In the rows, zero is written as 128.
T: rows in a few groups, each row roughly a mix of its group's directions
T (76 x 12)
[[126  77 126  96 135  87 105 117 107 155 135 134]
 [174 105 103 107  96  99 131 140  98 150 117 121]
 [ 97 149 154 108 168 147 116  96 144  93 123 140]
 [136 117 132 154  93 136 124 178 125 160 158 100]
 [129 146 146 174  92 150 138 144 174 128 146 132]
 [115 144 148 161 110 150 142 179 129 143 160 105]
 [161 124 121  87 125  99 153 133  79 132 104 132]
 [114 155 159 155 114 163 126 129 179 109 144 135]
 [159  93  99 100 111  92 122 128  94 153 122 121]
 [158 116 105 182  86 118 137 130 151 147 118 129]
 [108 120 123  96 172 117 115  80 124 108 108 147]
 [104 125 103 107 161  92 157  92 105 126 123 150]
 [115 181 123 150 125 169 150 133 153  98 135 123]
 [110 147 137  70 161 147 112 131 103 105 137 114]
 [143 115 127 183  86 135 123 146 161 150 138 122]
 [135 161 117 161  97 171 126 148 160 116 141 108]
 [126 145 172 155 108 163 122 154 170 122 140 134]
 [ 97 121 131  74 168 108 130 105 103 120 136 142]
 [183 145 115 104 110 136 133 145 100 116  88 120]
 [141  73 149 117 132  92 105 134 103 161 120 130]
 [117 154 158 165 109 157 135 133 178 115 144 137]
 [ 88 140 170 135 156 136 139 106 159 110 133 160]
 [101 135 130  69 168 121 125 111 101 111 135 134]
 [124 129 139  68 163 128 110 127  87 114 120 119]
 [140  79 156 105 140  96 104 133  98 154 116 132]
 [127 160 125 151  96 170 124 139 174 113 149 119]
 [145  99  94  96 140  98 121 124  81 144 112 118]
 [122 112 107  94 159 105 114  76 121 115 106 146]
 [125 113 143  75 166 117 121 125  85 124 104 134]
 [113 122 106 110 166  96 139  79 104 118 108 140]
 [139 139 116 188  91 145 139 142 163 135 134 121]
 [109 156 159 161 120 154 136 121 178 109 140 142]
 [ 98 149 164 129 160 143 126  95 156  96 121 149]
 [114 179 103 151 123 157 158 120 154 100 135 128]
 [108 137 115 144 122 123 154 164  95 151 168  94]
 [100 168 149 153 148 166 133 123 159  97 128 133]
 [103 147 178 122 158 154 116 115 154  99 123 145]
 [161 169 145 137 112 166 137 150 140 100  98 130]
 [ 99 121 134  84 173 103 137 106  96 123 127 143]
 [166 140 110  90 136 136 121 135  87 112  88 114]
 [109  90 109 150 110  95 121 109 150 159 165 132]
 [117 149 178 145 122 166 118 149 167 114 139 135]
 [ 88  96 121 153 130 113 108 109 158 150 168 128]
 [139  78 128  97 134  85 108 116 103 153 121 136]
 [155 133 106 184  87 133 141 132 157 136 120 127]
 [158 140 106 178  85 141 137 134 160 130 119 124]
 [109 121 110  83 163  97 139  97  97 122 123 143]
 [134 136 155 180  94 140 142 144 170 135 136 140]
 [128 144 169 161 103 158 129 161 166 128 142 132]
 [140  75 149 116 136  87 112 127 104 158 115 138]
 [153  76 120 122 118  85 113 121 109 160 115 133]
 [171 138 117  90 133 138 119 137  92 112  84 119]
 [170  89 112 107  97  95 118 133 110 155 118 131]
 [170 127 114 175  85 139 124 146 144 138 112 113]
 [148 128 138 170  80 139 136 165 154 148 142 125]
 [160 110  95 144  83 118 131 159 119 159 138 109]
 [177 143 115  95 122 130 134 134  95 112  84 126]
 [132 107  92 105 149  88 138 106  83 139 111 128]
 [171  90 127 131  84 121 101 148 140 155 122 128]
 [153  79 135 106 129  91 106 126  99 154 109 131]
 [ 93 156 131 136 168 160 115 101 150  94 121 129]
 [120 115 158  89 175 124 105 110 108 113 100 140]
 [ 90 142 139 145 156 145 116  91 170 102 129 145]
 [114 126 143  69 169 118 121 117  92 115 122 133]
 [143 133 142 172  84 141 140 164 156 145 143 126]
 [118 156  86 161  97 133 155 117 155 125 159 119]
 [176 137 121  97 116 131 134 154  86 124  95 116]
 [113 150 178 160 124 153 134 134 171 114 134 147]
 [139 107  88  95 140  99 127 124  78 143 119 115]
 [ 90 161 148 150 157 169 123 128 151 102 135 123]
 [140 131 107 187  88 134 139 133 164 140 134 126]
 [ 99 130 153 170 117 136 132 120 181 130 154 147]
 [129  89 132  97 153  85 123 114  90 146 114 139]
 [162  86 109  99 110  89 117 115 109 149 114 137]
 [112 154 132 151 117 155 122  99 184 101 143 134]
 [ 75  99 130 138 150 109 117 104 144 146 165 134]]

one row of each group, then the others: which group is each in?
[156  76 147 122 121  97 102 136 107 159 112 129]	E
[149 123  79 152  83 115 143 140 127 152 146 109]	X
[166  99 109 110  97 101 129 151  94 157 126 115]	G

[126 137 139 165  93 159 116 149 173 132 154 118]	E
[138  98  98  91 144  98 106  88 111 129 107 136]	G
[ 92  98 135 157 122 111 118 111 166 150 166 141]	G
[101 120 177  93 174 123 124 131 103 124 128 139]	E
[141 111  65 116 120  97 135 111  97 143 127 113]	X
[143 116 178 109 128 158  90 170 131 130 121 124]	X
